In the rows, 128 means zero.
A single turn carries every row of the set below to another of its rows. Some are shown first; where does it send the rows asked next?
Q703: [127 140 150 138 118 128 116 121 128 136 137 131 119 124 140 115 100 136
 121 129 117]
Q571: [110 100 142 104 148 143 140 107 128 113  96 106 119 127 138  98 131 163
 119 147 125]
Q473: [140 121 150 111 134 171 117 100 127 121 151 104 138 112 108 129 101 159
  99 128 104]
Q791: [113 126 144 133 133 137 146  99 151 125  99 103 115 106 143  99 121 148
 127 145 126]
Q782: [120 111 163 105 126 144 132 116 152 124 112 140 124 126 156 111 101 158
  95 167 127]
Q831: [129 128 152 114 145 146 122 108 130 150 142 106 145 110 137 112 116 136
 113 137  85]
Q596: [ 99 111 133 108 122 143 143  93 132 125 106  89 125 110 126 103 135 159
 110 136 126]
Q675: [123 116 121 114 112 136 138 132 120 113 134 121 109 134 116 133 110 146
 104 133 136]
Q142: [123 117 115 103 133 155 148 103 141 125 137 119 113  74 128 136  95 148
 121 129 122]
Q647: [124 143 165 137 132 156 147 110 130 129 130 125 132  93 138 110 104 126
 108 130 107]
Q959: [148 121 124 113 160 153 143 117 133 122 135 124 145 117 118 146 107 146
 120 150 119]
Q648: [122 100 144 105 128 146 153 102 168 128 122 113 131 114 148 121 104 153
  94 174 120]
Q746: [123 131 165  95 105 131 131  89 141 145 118 129 125 105 142 135 113 162
 115 131 129]
Q880: [133 126 131 126 145 140 130 119 116 123 128 156 144 106 130 121 104 126
 104 143 123]
Q859: [101 128 123 126 120 156 125 112 145 132 149 123 135 107 141 119  77 159
 119 137 130]
Q955: [100 120 121 117 120 168 135 132 131 126 129 115 128  98 132 125  89 147
  86 136 141]
Q898: [126 120 143  98 147 166 132 120 121 131 117 123 116  70 137 128 102 139
 101 125 117]
Q680: [126 104 124  91 139 155 146 118 122 127 140  94 134 120 113 128 127 145
  96 141 103]
Q87: [142 103 137 123 125 158 126 105 123 116 146  98 128 120 110 144  94 150
  93 127 124]
Q602: [122  97 153  82 116 131 141  89 129 143 114 112 130 109 140 143 120 157
  97 134 128]
Q7: [103 118 138 113 118 134 134  98 134 119 108 101 115 130 129 107 125 172
 129 132 137]
Q58: [138 141 132 113 154 156 135 113 131 124 137 144 150 102 119 123 110 141
 117 148 110]
Q733: [111 104 138 119 145 134 143  89 142 125 107 101 127 116 144  96 125 156
 132 148 115]
Q518: [112 121 159 125 128 134 121 101 131 134  99  96 119 128 144 107 121 163
 128 129 129]
Q185: [123 116 137 112 142 157 164  89 137 122 151 106 145 104 124 120 111 146
 121 141  95]
Q802: [143 107 123 127 153 136 138 123 117 120 127 135 139 121 129 144 101 132
 108 144 133]
Q780: [118  93 143 102 124 136 144 106 153 120 121 132 126 131 151 117 100 158
  97 171 129]
Q749: [129 125 154 122 123 158 107  96 118 122 151 129 138 109 118 111  95 148
  97 124 106]
Q906: [110 108 139 112 148 159 112 115 132 141 145 111 148 123 151 124  82 166
 121 138 113]
Q366: [125  91 135 103 143 147 155 111 114 104 141 118 128 143 125 135 107 160
 120 136 122]
Q541: [125 119 164 108 130 155 141 111 166 132 113 122 128 110 152 115 104 152
  93 170 118]
Q631: [128 101 149  98 156 148 113 118 108 132 121 135 117 101 153 127  92 150
 119 121 118]
Q380: [131 106 140 135 114 144 116 101 113 117 146 123 129 118 120 126  87 140
  92 122 126]
Q750: [108 116 154 120 134 143 131  97 130 139  97  85 130 109 141 102 131 151
 109 132 118]
Q536: [114 122 149 120 135 145 141 117 136 114  87 109 106 116 137 102 127 154
 115 143 136]
Q360: [127 117 164 128 132 145 138 131 105 111 119 137 114 131 139 126  99 140
 106 125 134]
Q620: [110 100 138 102 148 172 122 133 118 135 125 102 141 113 142 130  92 154
  87 137 124]
Q44: [129 114 163  88 121 134 134  82 143 151 119 109 135 105 145 143 116 160
 111 135 118]
Q355: [117 114 154  88 101 129 137  94 129 136 112 131 120 108 137 136 117 158
  98 131 138]
Q131: [125  98 121 105 142 137 130 101 127 124 142 131 115 105 144 135  85 159
 139 127 123]

Q675 turns into Q185
Q473 turns into Q880
Q571 turns into Q750
Now find these:
Q955 turns into Q142
Q44 turns into Q782

